The same turns and mirrors carry the whole set onto itself and the rows of a family onto each other. Which other rows belong to the same family as each row named below? List them in the order they appear above.
These 32 rows form 4 families of 8 rows each.
vugid: [  1   2  -4  -8 -11  21  18   0  15  -6 -11  12  -9   6   5   1 -11   4
   6   2   1  -2 -10  -3  -8 -14  10  -3  17  12 -15  -4  -8 -10   7  -1]
zod: [  2   5  -4 -25   3  18  17  -3   6 -20   7  13 -20   1  -3  -5  -2   1
   9   8   1  -6  -5  -7 -20   1  14  -7   3 -14 -20   0 -10  -2  -1  -4]
pog: [  1 -16  17 -12  20  -9   4  -3   9 -13  13 -22 -11 -10  -9  -6   0   6
  -3 -10   3   9   2   6 -11  -6  -5  18  14   4 -16   4 -12  -3  -6  10]
lipo: [  0 -16   3  -6  15  -1  -2  -4   2   2  21  -6 -16 -11   1   0  -1   3
  -7 -13  -9 -11   2   8   5 -15  11  20  12  12 -10  17   8   3   0   7]
Telu: [ -5 -18  19 -13  10  -6   8  10   6  -5  14 -20 -12 -11 -12  -2  10   2
   0 -13   1  14  12   7  -5  -7  -6  22   9   5 -15   3  -9  -4  -6  15]
vezak: [  4  -9   6 -17  26  -6  -9 -12  11   1  23  -5   1  -3 -13 -12   7  11
   2 -13  -8   3  14   7  -7  -3  10  17   5 -13  -5   9   2   7  -5   9]
fosun: [  1  10  -9  -7 -10  27  22   2  17  -7 -15   9 -12  -2   5   1   0   1
   2  -3   2   3  -3  -5  -4 -10   4   4   6   8 -12  -9 -15  -8   7  -9]
Dol: [  2  15 -13 -14  -2  29  14   1   7  -1  -8  20 -15   1   0  -1   8  -3
   8 -10 -10  -2   1  -2   6  -3  12   1  -2  -9  -6  -6  -3   2   0 -13]
rom: [ -5 -15   3  -9   3   8  -1  10  10  11  19 -14  -1  -3 -10  -1   5   9
   2 -19 -11  11  20   7   4 -12  -1  22  11  12 -14   6   7  -7   1  14]
ful: [  0 -11   5 -20  20   1  -9  -2   9   1  21 -15  -1 -10 -20  -2  10   6
  -6 -16  -8  -4  23  -2  -9  -5   9  16   2 -11  -4   7   4   4  -1  14]
pugeb: [ -1 -19   9  -6   6   4   0   3   0   7  20 -16 -16 -14  -5   3   9   3
 -11 -16  -7 -11  16   1   1 -11  10  17   5   6  -4  15   8   0  -3   6]
nezo: [  6   8 -12 -16   1  18  20  -3  12 -10   3  15 -20  -6  -1  -8   1  -2
  -3  -1  -1  -1   0 -10 -17   7  11 -11   0 -16 -15  -2 -11  -1  -2 -10]
vore: [  2 -13   5  -3  11   9  -4   0  11   8  13 -18   1   3 -12  -5  -1  16
   0 -21 -13  15  10  11   4  -9  -5  17  18  11 -10   3   6  -6  -3   7]
muf: [  4  11  -6 -20  -5  25  10  -1  13   5  -7  20  -6   5  -2   3  12   2
  11  -6 -12  -2   1   4   6  -3  22  -7   6  -5  -5  -8  -5   1  -5  -9]
Lede: [  9  13 -10  -5  -1  18  17  -3  13   3 -15  22  -9  -1  -2  -3   4  -3
  -4  -6  -6  -5   1  -3   2   0  18  -8  10  -4  -4  -8  -5   6  -4  -6]
Tizar: [ -6 -15   5 -13  12  -5   0   4   5   4  19  -2 -10 -14  -5   2   9  -3
  -4 -13  -6  -7  13   7   5 -16  14  24   5   8  -8  14   4   6   4  17]
Lare: [  5 -15   0  -5  10   1  -5  -4   8  11   6 -17   1  -2 -16  -5   5  13
  -3 -25 -12   9  17  10   8 -11  -6  13  12   8  -7   2   6 -11  -1   8]
vasar: [  2 -19   8 -12  16 -12   4  -5   7  -9   9 -24 -12 -14 -12  -5   2   5
  -8 -13   4   2  10   3  -8 -10  -8  15  10   6 -17   5 -12 -12   0  11]
rivun: [  1   5  -4 -31  -1  18  15  -2  12 -14   6  12 -19  -6   4   2   6  -3
   9   7   1  -8  -3  -7 -14   0  17  -6   1  -9 -19  -3 -17  -4  -1  -8]
molab: [  1  11  -8 -26   4  20  12  -1  10 -12  -2  15 -17  -5   5  -3   0  -8
  13   0   2  -9   3 -15 -13   1   8   2  -3 -14 -17  -5 -13  -3  -1  -8]
Karur: [ -3 -15   9 -18  15  -9  -1  -1  13   3  22  -5   0  -8 -13 -10  15   8
   2 -12  -2  11  18   6  -9  -7   9  21  -2 -11  -5   9  -4   4   1  15]
zose: [  4  13  -6 -21   7  18  12   6  12 -10 -14   9  -9  -1 -11  -2  -7  -9
   7 -10  -6   4   2 -11  -9   9  -2  -9  12 -12 -21 -17  -9  -5  -9  -1]
vug: [  2  13  -1 -30   2  22   9   4  20  -9 -12   7   1   6 -11   3   5   0
  16  -4  -6   8   3  -3  -6   2   7  -6  11  -8 -17 -20 -16  -6  -5  -1]
Riri: [ -4 -19  15 -15  15  -8   1   3  12  -6   6 -25  -5 -13 -14   0   3   2
  -9 -17   2   5  10  -3 -13 -12  -2  17   7  -1  -8   4  -9  -4   4  15]
Taki: [  4   6 -11  -8  -8  19  15   1  22   0 -14  12  -5  -1   5  -2 -14  -3
   1  -5  -1  -3   0 -14 -10  -5   3  -6  15   5 -17 -10  -9 -10   3  -2]
fitam: [  7 -11   1 -17  22  -9  -9 -12   7   3  16 -10   0  -7 -19 -11  12  10
  -1 -16  -7   0  23   5  -3  -3   4  13   2 -12  -6   6   0  -1  -5  10]
fes: [ -1   2  -4 -18 -13  21  18   3  19  -6 -10   8 -11  -1   8   7  -3   0
   6  -1   0  -1  -9  -4  -5 -12  11  -4  13  11 -17  -8 -16 -12   6  -6]
Tubo: [ -1 -20  13  -3   3   3  -1   4  11  12   5 -21   0  -4 -12  -1   6  11
  -6 -25  -8  11  14   3   0 -12  -2  15  10   4   0   4   5  -7  -1   7]
pubas: [  3 -20  -1  -8  12  -7   0  -8   0   4  16 -10 -18 -15  -2  -2   4   2
  -9 -14  -5 -14  11   5   4 -15   7  15   5   9 -10  17   4  -5   1   6]
Dor: [  7  12  -5 -11  -1  23  14  -4   5  -1  -7  23  -9   9  -7  -3   7   4
   8  -2 -10  -3  -1   6   3  -3  23  -7   9  -7  -4  -4   1   6  -5  -5]
kiv: [  3  18  -3 -19   3  21  12   1  19 -10 -19   9  -1   2  -6  -2   1  -3
  14  -3   3   3   8 -10  -9   1   0   4   8  -6 -14 -20 -18  -4  -3  -1]
sezir: [  3  12   1 -23   6  20  10   4  13 -14 -15   7   0  11 -15  -1  -6   1
  17  -4  -5   7  -1  -3  -9   1   2  -6  17  -7 -18 -18 -10  -6  -5   5]

Which other rows belong to the same family as fes? muf, Lare, vasar, rivun, vug, fitam, pubas
Which other rows belong to the same family as Karur? Telu, rom, nezo, Lede, Tizar, zose, Taki
Which other rows belong to the same family as ful? fosun, Dol, pugeb, molab, Riri, Tubo, kiv

The same turns and mirrors carry the whole set onto itself and the rows of a family onto each other. Which other rows belong to the same family as each row named below? List them in the order they appear above.
These 32 rows form 4 families of 8 rows each.
naloz: [-10   4  14  -3   5   5 -17  18  -7   4  10  21  -8  -7  -5  -2   2  18
   5   0   6   3   5  13   4   2  16  10]
nibab: [  1  10  -5  -7  -8   9  11   7   5  -1  -9  -1 -17   3  -9   5 -18  24
 -12  -8   2 -12  -4  16  10  -3  -7   3]
mava: [-18  -1   7  -3   3   3  -7  16  -7   4   5  21  -7  -6  -2   2  -3  23
   3  11   7   2   4  11   6   5  15   6]
viz: [  1 -11   5  10   8   8 -10   2   1  -1  23   2 -18  10   9   7 -15   4
   4  -9  -9   1  -6  20  -7 -13  -4   7]
rezi: [ -2   2  -1 -12  -7  -4  16  12   6  -2  -7  16   5 -19  -9  -3  -5   7
  -5  -5   2  11   3  -8  -7   8  18  -7]
zamod: [ -4  10  -2 -12  -7  -3  16  13   1   0  -8   6   9 -18 -17 -10  -5  12
  -9  -6   3   4   0  -6   2  12  11  -3]
rinep: [  5 -10   1   2  12 -10   5   4   2   7   8  16 -10 -18   9  -7 -17  10
 -15   1 -14   5  12  11   6   2   5 -10]
Poza: [-17   5   9  -4  16   6  -6  11  -5   8  10  19  -9 -11  -3   5  -7  16
   1   4   5   3   3  13   9   1  17  13]
Dator: [  0  19   0 -10  -5  -6   5  14   4  -6  -6   9   7  -9 -20  -4  -1   5
 -14 -13   4   3   6   0  -7   8  12 -10]
Tob: [  1   7  -3 -17  -8  -1  17  13   0  -1   1   6  10 -14  -8  -9 -13  11
 -14  -7   2   5   6  -7  -8  10  16  -9]
Velo: [  5   3 -10  -6   1  15  13   7   6  -3  -8   0 -10   0  -2   5 -22  32
 -11  -5   5 -10  -3  10   7  -3   1   3]
gor: [ 14  -6  -6   1 -14  -1  12   6   7  -9   4 -12   0   4  -4  -8 -13  -1
  -7 -19 -11   0  -9   1 -15  -2  -9 -10]
Kinot: [ -1  -8  13   1   0  -9  -6   4  -5  -6  26   4  12  -6  -5  -7  -3  -8
   5 -10 -10  12  -4  -7 -11   2  10  -8]
kesaf: [-13  12   1  -3 -10   8  -6  15  -2 -13  -5  -5   4   5 -15  11   3   7
   7  -6   2  -1 -16   3  -6  -3   3  10]
lok: [  8 -12  -3   1  17  -2   7  -4  -1  10  11   7 -11 -11   5 -10 -22   7
 -17   4  -4   4  10  16   9  -4   4  -9]
Kem: [  7  -4 -12   0  -3  -1  23  -3   9  -6   5 -13  -1   0  -2   0 -21  -3
 -11 -15 -12   1 -10   1  -9  -2  -9  -6]
favu: [ -7  -4  13   4   1 -10  -7   8  -3   1  24   7   1  -6  -5  -8   3 -17
   6 -10 -11  14  -2   4 -13   2   7   0]
Bavi: [-11  11   6  -4 -15   7  -1  19   3 -11   4   0   2   4 -12   6   2   8
  12 -19  -2   1 -14  -1 -14   2   4  12]
lukit: [ -2  -2   3   9   9  10 -10   3  -4   1  22  -8 -14  12   2  -1 -13   8
   0 -10  -9  -7  -9  21   2 -10 -11  11]
zeso: [ 14  -3 -14   9  -4   0  11  -3   8  -4  -1 -16   3  -3  -4  -1 -15  -1
  -7 -18  -4  -3 -13   5   6  -5  -5  -5]
Zer: [ -9   9   2  -4 -11  15   1  12   1  -9   8  -7   0  10 -17   4  -3   5
  10 -15   8   0 -18   4 -10  -3   3  13]
vanop: [ -3 -19   3   8   6  11   2   2  -2   4  21  -1 -17   1  13   0 -18   9
   8  -2 -10   2 -11  14   2  -9  -5  14]
daf: [-18   2  16 -11   5   5  -5  18  -6   3  16  23 -14  -5  -3  -2  -5  16
   1   2  -1   7   8  10 -12   3  12   8]
Vofo: [ -2   6 -10  -3   2  13  12  12   8   4 -10   3 -21  -2  -3   3 -16  22
 -11  -5   3  -8  -1  21   5  -4  -2  11]
Gudu: [ -7   7  -5  -2  -1   4  13   9   9  -8  -7   8 -20  -7  -4  13 -12  28
  -8  -9  -3   1   0  14  14  -4   0  11]
lisom: [ 10 -13   1   0  12  -3  12   0   5  11  20  12 -13 -13   8 -14 -22   8
 -12  -8  -7   5  11  11   2   2   4  -6]
fop: [  5 -15  -3  -2  -1  -7   5  -3   4   8  10  15 -11 -11   1  -6 -18  12
 -10   3  -5   1  18   0   5  -3   3 -18]
Lik: [ 15   0  -5   1  -1   1  14  -2  10  -5  10 -13  -3  -2  -6  -5 -17  -8
  -9 -26 -13   3 -10   4 -12  -8  -8  -3]
Gulo: [ -7  13   5  -1   3  12   0  18  -2 -10   5  -7   1   4  -8   3  -2   3
   4 -18  -1   3 -23  14 -11   2   6  22]
regel: [  4  -9   7   0   2   1  -7   7  -7   6  22   0  11   0  -4 -17  -8 -14
   2  -6  -3   3  -5  -1 -19   3   8  -7]
Vut: [ -4  -9   6  14  11   6 -11   2   2  -1  15   1 -20   8   0   5  -7   4
   8  -8  -9   0 -11  21   2 -10  -8  14]
doteg: [ -4 -12   8   4   9  -5  -4   8  -3  -1  24   8   8 -11   2  -8  -1 -10
   6  -7  -8  17  -1  -2 -16   2  14   1]

Which other rows belong to the same family as Bavi? nibab, mava, Tob, lok, Lik, Vut, doteg
Which other rows belong to the same family as Kem? naloz, viz, zamod, rinep, Kinot, Zer, Vofo
Which other rows belong to the same family as vanop? Dator, zeso, daf, Gudu, fop, Gulo, regel

